Rotation paths and how fast each direction turns (deg/step):
Each turn is a multiple of 5 degrees from 10 to 175, or 0.
Each row of a path follows its step; steps can be skipped.
path 1
step 4: [ 39  -4  45 -49 -11  19 -42  -9  13 -46  46 -36 -13 -14  -4  25 -54 -13
 -61  -5  12  -3  35  43 -55 -10 -41 -25  -8   3  87 -20 -20   6   7 -70
  43  -7 -30 -33 -12   9  28   3  27]
step 5: [-23   8  41 -33 -61 -27   7  -4  -4  75  22 -48 -34   4 -12   1  -7  30
 -22  22 -14  43  -4  -9 -59 -58  -3  22  42  -8  12 -20   1  19  17 -49
  18 -52 -29  17 -13  22  58 -60  55]
step 13: [-21  26  53 -85  -7 -43  56 -19  -6  34  17 -30 -20 -14  18  55 -37  22
 -47   2 -20 -10  19  53 -40  -2  -7  36  71  39  -7  23  -6 -18 -23 -30
  33 -18 -47  -3 -21  21 -11 -14  46]
step 17: [-62  53  77 -23  -7  38  64  -3  -9 -35 -23 -20  18 -15 -26 -29  -2  46
 -11 -24   8 -21  12  44   2 -95 -57  54  34 -24  -2   9  24  29 -10  11
   5  -1  19  14 -10  20  23   3 -22]
step 19: [  2   1  39  14 -44   2  32  -3  50 -39  14  -3   7 -47  28  29   5  31
  31 -35 -11 -12 -27  55 -64 -37 -52  69 -12 -27  12   7 -30  53 -19  16
  53  13 -25 -10  40  72  -6 -19   0]
step 22: [ 42   2  62 -57 -74   9  28 -68 -51   0  32   4 -14  15 -43  16  25 -15
 -15   8 -17  53  -6   9  -5  34 -35  -1  47 -23   0 -33 -41  39 -32 -36
  28 -31 -43  12  42   6  22 -20  30]
step 30: [ 30 -34  45 -41 -63 -26  69  -6 -10   8 -29 -15 -37 -16  20  33   0  15
  26  24  -5  25  -6  35 -80  32 -41  -2  21  22  28 -27 -41  52  -1 -14
  56   0 -23 -30  21  39 -11 -61  -5]
step 32: [ -9   1  14 -89 -23 -17  41   0 -10  49  -4  -9 -59  16 -23  13 -21  20
 -33  11  -5  31  25  21 -66 -27 -20  21   0  18  50 -11   7   7  43 -40
  -2   9  -5  12 -57  28  96 -38   8]
step 34: [ -5  32  43 -21 -38  17  14   4  -9 -14 -24   2  17 -13 -44 -54 -21 -29
  -3  -9  15   2   5 -25 -78 -34 -62  44  -1  28  86 -36  24  46 -21 -24
  27 -35  53  23  -4 -11  54 -21 -25]
Directions:
[ -6  10  -5  -5  -2  -1   5 -11  -4  -2  -5  19  -3  10  -2   4   8  -9
   1  -5 -11   2  13  -4  -9  19  -7   0  12 -19  -6 -12  -2  -2  14  18
  11  17   7  -1   9  16  12   2 -21] => 10
[ 12  -8  -1   0  -2   1  -5  -2 -12   5  11 -25 -10   2   3  -4  12  -3
 -17  11  -2   1  14  -2 -14  18  -9  -5   2  12 -18  -9  -5  -6  -8  -9
   0  -5 -12   5 -19  18   4  10  -3] => 40
[ -2  -7 -12  16  -8   4   2  13 -11   2   2   1   4   0  14   0 -10  -6
  -5  14   9   7  -2  15   3   2   1  26  -1 -17  -2   2  -2  22  -8  -4
  -1  18  -4  -2  -4   2 -17  14 -13] => 40
[  0  -7  12  17   0  -4 -23  20   5   0   9 -10  -8  -8  12  11  -8 -13
  16  -9 -13   7  -2  -3 -14   1  -9  -4   2  -6   9  -7   1  -4 -11   9
  23  -6   2  -1   0 -13  10   4  -6] => 95
[-10   9  18  -2  -1   9 -11 -10  -8  -1  -8  -1  13  -3   0  -5   5 -23
  11   4  28 -15   3   7   7  -8  -4 -15 -11  -2 -14 -12   1   4 -11  -8
   3   9   5   9  -8  -6   7  -7 -12] => 130
[ -2   5  11  10   6   9   9   0  -1  -2  -5 -26 -14  -6  -1  -1 -20  22
   7   7   2 -10  14  -2  -3   1  -4  -7  -4   3   0   7 -10  16  25   2
   3  17   7  -9  -1  -4   7  -8  -6] => 25
path 2
step 2: [-27  26  49  27  -3   9  56  15 -48 -58  51 -21  19  24 -90 -10   9 -18
 -30   6 -20   4 -59  24 -25  30   1   9 -68  54  -6  37 -59  -2 -12  33
 -17   3  20  29  19  15  -3 -12  36]
step 3: [ -9 -32  57 -10  38  -4 -24  33  -8 -52  54   1 -21  -1  22 -57 -16 -29
  35 -20  49 -44 -28  23 -65 -31  26  -8  -2  10  23 -33 -35  87 -38  16
  -4 -33  -5  -8 -20  -7  14 -68  -2]
step 15: [ -9  -8  30   7 -18 -49 -45  -3 -43 -14 -24 -19 -47   1  45 -40 -45 -40
  45  17  58 -39   0 -25   9 -54 -82  50  53  15  46 -10  -3  21 -16   1
  36   9  37  44  13  27 -25  -7   1]
step 16: [-27   2  -9  10 -49 -28 -54 -29  11  -5  -2 -29 -74 -72 -26   1 -12  59
 -16 -11  34 -14  24 -47 -10  39   9  53  26  10  12 -38  22 -45  -8 -56
 -13 -26   6 -48  40  -5 -61  27  23]
step 17: [ -2  -2 -34  12 -23  23   6  23  15 -22   6 -14   7 -23 -95  -6 -31  77
  27  -9 -34  -7  42 -50  58 -10 -11  67 -29   2 -24  21 -10  29  40  29
  17   0  26  -6 -54 -78 -13  22 -12]
step 20: [  9 -44 -66 -41 -36 -13   3   7 -16  11  12 -18 -13 -81   6 -12   8 -69
 -17   6 -28 -28  16  15  12  44  -3  73  29 -18   6   2  29 -11  21  25
  75  -3  20  30 -54 -26  66  13  -2]
step 21: [ 36 -47  -8   0  21  17 -21 -28  16  -7 -15 -16   2 -50  52  11   9  -4
 -32  30   4  54  22  -4  12  17 -22  77 -54 -25  21  27 -25 -40 -45  54
 -16  49  38 -18 -42  43 -48  23  62]
step 24: [ -5  -7 -67 -20  63  20  15   4 -22 -31  -7  23 -10  32  15  14 -46   8
  17  22  38   0  -4  -7  21  35 -45  40  46 -49  28 -18 -83  -9 -55  15
  43 -50 -42  33  12  19 -41  -9  50]
step 29: [-49 -13 -21  21  -9  36  78  23  17   1 -23  20  16 -41   6  -4   8  23
  31  20 -20  33 -42   1  20  -5 -21  11  47 -55  -4  34 -29 -12 -10  28
  15 -29  19 -60 -51 -83  79   4  18]
Directions:
[ 21  -4   4 -14  11   0  -5   1   1 -12   9 -15   8   1   4  25  -9 -11
   3  -5  -3   0  13   1  -1  15  10   5 -15  -9  14  10  12   8 -15  -3
   0 -11   1   0  -4   1  10  19  -9] => 25
[ -8  -9   6  -1 -11  -2  14  -5   0 -13 -10  -5 -11   1   6   0  -1   8
   0  -7 -12  -3   0  -2  -9   5 -13 -15  18   1  -7  13  10   3 -14  10
  34  -1   1  11   1  -3   4   4 -18] => 155
[ -4   1   1  -6  -7  -2  13   4  25   6  10  -8  -4  -4 -23   2  11   0
  -5   9  19   7  12  -6   1   2  -6 -12  10   1  12   0  18   7 -12 -12
  -3  18 -17   4   4   1   5  -1  11] => 120
[  2  -8   6  17   4 -15  -5  17  -3  10  11  13   6 -10  12   1   9  -5
 -12 -21  -1   5  -6 -10   3  24  -2  -8  -7  -8  -5   6  -2  -7  -2  13
  -1  16  -8  13  -9   0  14  -3  11] => 35
[ -8   0  12  15  -8  17   3   3   4  -6   2  -3  -5 -18  10   6  -4 -18
 -22   3  13   5   1  -2 -17 -10  -4  15 -15  12  13 -15  -1   2   6   7
   7   6   1   5   2   7   3  -2 -19] => 60
[ 13  -1   5   6  -2  -9   7  -6  22   3  -1  -5   1 -10  -1 -12   8   3
   3   4 -13   9   2  25  -1   1 -15  -2  -5 -16  10  -2   2 -22  18  -7
  -5  -6   2   5 -14 -15   2   3 -15] => 35
[  4   5   3  13   1  22  -4   8   0   2  -1  -5  -4  12   2   6  10   2
   3  11  -3  -4  -4  19   7   7   8  -8   3  13   3   3  -2 -15 -24  11
 -10  -6  -8  -6   6  -7  20 -25  -9] => 10
path 3
step 8: [ -7 -36 -11  15  15  49  15  26  21 -27  11 -50  46 -42 -31   2 -86 -23
 -28  19 -19  28 -10  31   2 -34  -5 -42  -5  42  30  32  26  -9 -43   2
 -24 -23  13 -54   5  35  18   1 -54]
step 9: [  9  -1  48 -79  24  43  45 -24 -43  -8 -52 -38 -13  21  56  -6 -61 -22
  52 -18   6  20   5  16   0 -25  20   0   2  -6  29 -33  -5 -16 -28  12
 -19 -43 -56   3   5   9   3  42  -9]
step 15: [  5  -8 -36  41  35 -55   3 -36 -29  13 -45  26  -1   2   2  19  17   8
 -19  11 -33 -62 -45  33  11  -8  12  -5  12 -61  22 -26  -4  -9  46  34
  14 -10  12 -45 -33 -50  21  -6 -79]
step 17: [ -7  69  34 -29 -10  39  17 -23 -75  -2  -4  -6  39  23   4  -2  12 -27
 -60 -23 -33  28 -18  39  40 -18 -15 -36  -5  34  -1 -25  37   6   1  17
   0 -37 -28  73  26  39  -3 -10 -24]
step 19: [-12 -44 -47   0 -37 -33 -48 -27  27  45 -17  -4  34  13 -25   6 -65 -18
 -71  -3 -20 -25  41 -35   0  38   7 -12  10 -41 -23  24  24  -2  26   8
 -17  17  -3  -8  34 -11 -14 -72 -40]
step 20: [  3  17  29 -58 -17  -7  -3   0  28  24   3  -8  24 -35 -42 -88 -14 -22
 -20 -29  -6   2 -43  27  26 -29 -53 -21 -19  17  29   4   5 -28  24  38
   5 -11 -58 -16  -6 -14  21 -46 -72]
step 23: [-13  48   2   3 -37 -68 -43 -63  49 -14  12  -3  -3 -25 -38 -37 -59 -25
  29 -15  28   3 -38  10  10  11  26  -4   7 -21   3 -26 -25   7  37  -4
  18 -33  30 -25   1 -22 -30  29 -76]
step 33: [-36  37 -49   7  69   1  51  60 -13  77  -3 -20  33  -4 -24   2  22  23
 -35   0 -48  -6 -32  37  -1  -7  28  31  -6   3  48   5   9  -4 -26  29
  -1 -23  11   4 -15  32  36 -51  17]
step 34: [ 51  -4 -17  -1 -27  11  -8  -2  -1   8 -42 -18  44 -15  23   9 -33 -44
   7 -29   5  15 -23   7  62  36  79  32  45  40  63   3 -39  45   3  21
  -1   1  21  31 -10  64   1  -8   2]
Directions:
[  1 -18  -9  -8   5  -2   0  17  -6  -7   3  -8  -4 -15  -2   3  -6  -9
  -5  -1  -1 -17   2 -13  -4 -20  11  11  -7  10  10   4   8  -7  -7  11
  -4   2 -20  -1  -4 -29   2  -7  -3] => 60
[ -3   2  24   9   7   1  -1  -1   6   4   6   7 -18  -7 -13  -9  -1   3
  10 -12   2 -14   5 -12  16  16  -5  -1 -16  -2   8  -7  -4  -9   0  -7
   5  10  -9 -14  20  -3  -1 -18  11] => 40
[ -9   9   5 -11  -2 -20 -15  -9 -12   1 -22  -2  -2   2  -6  15 -11  -2
   6  10   2  -1  10 -15  12   7   8  -4   9   2 -20  -2  -1  -5 -16  -2
  19  -2  -3  -2  -3 -11  -7  14   8] => 85
[ -1  -2   2  13  -6   7  10  -8 -21  -1   3  12  -6  -3   1   7  28   8
   4   5   6 -10   2 -20   2  -6  15 -13 -14  -5 -10   0  13  -5  10  13
  -5   8   4  -5  -1   9   6  18 -11] => 25
[ -1  18   7  -7 -12   8 -14 -12   3  15   1   9  -6 -17   0  10  -9  -7
  -1  11   3   4 -12  -4  -4   7   4   6  10 -11  18   2   8  -9  -3  -2
 -31   9 -12  -4 -14   4   5   4   2] => 100
[  1  -6   7  -6   7   0   6  -9 -11  -9   7  15  -2   2  20   3 -18  -5
 -18  -7  21  13  -8 -14  -7   3  12   2 -11  -7  -2 -18  -4  12   8  -5
  -6  -8  10  -1   1 -10 -15  -2  12] => 85
[ -1 -18 -16   7  14   6  -3 -14 -12  15  13   3  -5  10  -7  -1   2  -6
   5   0  13   2 -20   1  19   4  -1   0  15   1  -6  -3   7  15  -8 -10
   5  -2 -14   7   3  -5  24  -1   4] => 20
